In the data rows, zero lies at 4.5, halfway between 4 and 5.
Every row has a hidden score. How much higher is the second row's score than the first row's in each pair? 7 means about the same, 15 much higher and 0 much lower.
[4 4 9 4 5 4 3 1 4 5 4]
[0 5 9 5 5 9 0 5 0 3 0] ~ 7
[4 4 5 4 4 4 4 5 4 5 5]
[4 4 5 5 5 4 4 5 4 4 5] ~ 7
[2 4 7 5 5 6 3 5 4 4 2]
[4 4 5 4 5 4 4 4 4 4 5] ~ 12
[6 6 2 5 4 5 7 9 9 4 7]
[4 4 5 5 5 4 4 5 4 5 5] ~ 15
[4 4 5 4 5 4 4 5 4 4 5]
[4 5 5 4 5 4 4 5 4 5 5] ~ 6
[4 5 5 4 5 4 4 4 4 5 5]
[2 5 6 5 5 7 2 4 2 4 0] ~ 2
[4 4 5 4 5 5 4 4 4 4 5]
[0 5 9 5 5 9 1 5 0 3 0] ~ 4
[4 4 5 5 5 4 4 4 5 4 5]
[6 5 3 4 4 4 6 4 5 5 5] ~ 4
[4 4 5 5 4 5 4 4 3 4 4]
[2 5 6 4 5 5 3 5 3 4 2] ~ 6
[4 4 5 4 5 4 4 5 4 5 5]
[4 4 5 4 4 4 4 4 4 4 4] ~ 5
[4 4 5 5 4 4 4 4 4 5 5]
[4 4 5 4 5 4 4 4 4 5 4] ~ 6
[4 4 5 4 5 4 4 5 4 4 5]
[4 4 5 5 4 5 4 4 4 5 5] ~ 5
[4 5 5 5 5 5 4 6 5 5 5]
[4 4 6 5 5 4 4 5 5 5 5] ~ 9
[4 4 5 4 5 4 4 4 4 4 5]
[5 5 4 5 4 5 5 7 6 4 6] ~ 3
[4 4 5 4 4 4 4 4 4 5 5]
[4 4 5 5 4 5 4 5 4 4 5] ~ 6
[4 4 5 4 4 4 4 4 4 5 5]
[4 5 5 5 4 5 4 6 5 4 5] ~ 4
[4 5 6 4 5 4 4 5 4 4 5]
[4 4 5 5 4 4 4 4 4 5 5] ~ 8
[4 4 5 4 5 4 4 4 4 5 4]
[4 4 5 4 4 5 4 4 4 4 5] ~ 7
[4 4 5 4 4 4 4 4 4 5 5]
[4 5 6 5 5 4 4 5 5 5 5] ~ 4
[4 5 5 5 4 5 4 6 5 5 5]
[3 4 6 5 5 5 3 4 3 4 2] ~ 8
[4 4 5 4 5 4 4 4 4 5 6]
[4 4 5 4 4 4 4 5 4 5 5] ~ 7
[5 5 4 5 4 4 5 6 6 5 6]
[4 4 5 4 5 4 4 4 4 5 5] ~ 10
[5 5 3 5 4 5 6 8 7 5 6]
[3 4 6 5 5 5 3 5 3 4 2] ~ 11
[4 5 5 5 4 5 4 6 5 4 5]
[4 4 4 4 4 4 4 4 4 5 5] ~ 11
[4 4 5 4 4 4 4 5 4 4 5]
[6 5 4 5 4 5 6 6 7 5 6] ~ 0
[6 4 1 5 4 5 6 4 4 4 2]
[4 4 5 4 5 4 4 4 4 4 4] ~ 12
[4 4 5 4 5 4 4 4 3 5 4]
[1 5 7 5 5 8 1 5 1 3 0] ~ 2
[6 5 3 5 5 4 6 4 5 5 5]
[4 4 5 4 5 4 4 4 4 5 5] ~ 12
[4 5 6 5 5 4 4 5 5 5 6]
[3 4 5 4 4 4 3 1 1 4 2] ~ 10
[9 5 0 5 4 4 9 5 9 5 6]
[6 4 3 4 4 4 6 4 5 5 5] ~ 15
[7 3 2 3 5 3 6 0 0 5 2]
[5 5 4 5 4 5 5 7 6 4 5] ~ 1
[4 4 5 5 5 4 4 4 4 5 5]
[4 4 5 4 4 4 4 4 4 4 5] ~ 7
[4 4 5 4 4 4 4 4 4 4 5]
[4 5 5 4 5 5 4 5 4 5 5] ~ 5
[4 4 5 5 5 4 4 4 4 4 5]
[4 4 5 4 4 5 4 4 4 4 4] ~ 4
[5 4 4 4 4 4 4 4 4 4 4]
[5 4 4 4 4 4 5 4 5 4 5] ~ 5
[6 5 3 4 4 4 6 4 5 5 5]
[4 5 5 5 4 5 4 8 6 5 5] ~ 8
[4 4 5 4 5 4 4 4 4 5 5]
[4 4 5 5 5 4 4 4 4 5 4] ~ 6
[9 5 0 4 4 4 9 4 9 5 6]
[6 5 3 5 4 4 7 5 6 4 5] ~ 14
[8 5 2 4 4 4 8 4 8 5 6]
[4 5 6 5 5 4 4 5 5 5 5] ~ 15
[4 5 6 4 5 4 4 5 5 5 5]
[4 5 5 4 4 4 4 5 4 4 5] ~ 9
[8 5 1 4 4 4 9 3 7 5 5]
[4 4 4 5 5 5 4 4 4 4 4] ~ 15
[8 5 2 5 4 4 8 4 7 5 6]
[4 4 5 4 5 4 4 4 3 5 4] ~ 15
[6 5 3 5 4 4 6 9 8 4 6]
[5 5 4 4 5 4 5 4 5 5 5] ~ 9
[4 4 5 4 4 4 4 4 4 4 4]
[4 5 5 4 5 5 4 5 5 5 5] ~ 4
[5 4 4 4 4 4 4 5 5 5 5]
[4 5 5 5 4 5 4 7 6 5 5] ~ 4
[5 5 4 4 4 4 5 4 5 4 5]
[9 5 1 4 4 4 9 4 8 5 6] ~ 0
[4 4 5 5 5 4 4 4 4 5 5]
[3 4 6 4 5 5 3 5 4 4 3] ~ 5
[5 5 4 5 4 4 5 4 5 5 5]
[4 4 5 4 5 4 3 3 2 4 4] ~ 13
[5 5 4 4 4 4 5 5 5 5 5]
[4 4 5 4 4 5 4 5 4 5 5] ~ 9
[4 5 5 4 5 5 4 6 5 4 5]
[4 4 5 4 5 4 4 4 3 4 5] ~ 12
[6 3 3 4 4 3 5 0 1 5 3]
[5 5 4 5 5 4 5 5 5 5 5] ~ 2
[8 5 2 4 4 4 8 4 6 5 5]
[4 4 5 4 5 4 4 4 4 4 5] ~ 15
[4 5 5 5 5 5 4 6 5 4 5]
[5 4 6 4 5 4 4 3 5 5 6] ~ 8
[5 5 4 5 5 5 5 7 6 5 5]
[9 5 0 4 4 4 9 4 8 5 6] ~ 1
[4 5 5 5 4 5 4 5 5 4 5]
[6 3 3 4 4 3 5 0 0 5 3] ~ 14
[5 5 4 5 5 5 4 6 5 5 5]
[4 4 6 4 5 4 4 5 5 5 5] ~ 9
[6 4 3 4 5 3 6 0 2 5 3]
[5 4 4 4 4 4 5 4 5 4 5] ~ 6
[5 4 6 4 5 4 5 3 5 5 7]
[4 5 5 5 5 5 4 6 5 5 5] ~ 6
[9 5 0 4 4 4 9 5 9 5 6]
[4 4 5 4 5 4 4 4 4 4 5] ~ 15
[4 4 5 5 4 5 4 5 5 4 4]
[3 5 5 5 5 5 4 6 5 4 4] ~ 7
[4 4 5 5 5 4 4 4 4 5 5]
[2 4 6 5 5 6 2 4 2 4 0] ~ 4
[4 4 5 4 5 4 4 4 4 4 5]
[4 5 5 5 5 5 4 7 5 4 4] ~ 3
[4 4 5 5 5 4 4 4 4 4 5]
[4 4 5 5 5 4 4 5 4 4 5] ~ 8
[6 5 3 5 4 5 7 7 8 5 6]
[9 5 1 4 4 4 9 4 8 5 7] ~ 5
[5 5 4 5 4 4 5 4 5 5 5]
[4 5 5 4 5 4 4 4 4 5 4] ~ 8
[4 5 5 5 5 5 4 5 5 4 5]
[5 5 3 4 5 4 5 4 5 5 5] ~ 7
[9 5 0 4 4 4 9 4 8 5 6]
[4 5 5 5 5 5 4 5 5 4 5] ~ 15
[6 5 3 5 4 4 6 4 5 5 5]
[9 5 0 4 4 4 9 4 9 5 6] ~ 0
[4 5 4 5 5 4 5 6 5 4 5]
[7 5 3 4 4 4 7 4 6 5 5] ~ 1
[6 4 6 4 5 3 5 2 5 5 7]
[4 5 5 5 5 5 4 5 4 4 5] ~ 6
[5 4 4 5 4 4 5 4 5 5 5]
[0 5 8 5 5 8 1 5 1 3 0] ~ 6
[5 5 4 4 4 5 5 5 5 5 5]
[4 4 5 4 4 4 4 5 4 5 5] ~ 12
[4 4 5 4 4 4 4 4 4 5 5]
[4 5 6 4 5 4 4 5 5 4 5] ~ 4
[5 4 6 4 5 4 5 3 5 5 6]
[4 4 5 4 5 4 4 4 4 5 4] ~ 9
[5 5 4 5 4 4 5 6 5 5 5]
[4 4 5 5 5 4 4 5 4 5 5] ~ 10
[4 5 5 5 4 5 4 6 5 4 5]
[4 4 5 4 4 4 4 5 4 4 5] ~ 11
[4 5 5 5 5 5 4 6 5 5 5]
[8 5 2 5 4 4 8 5 7 5 6] ~ 1
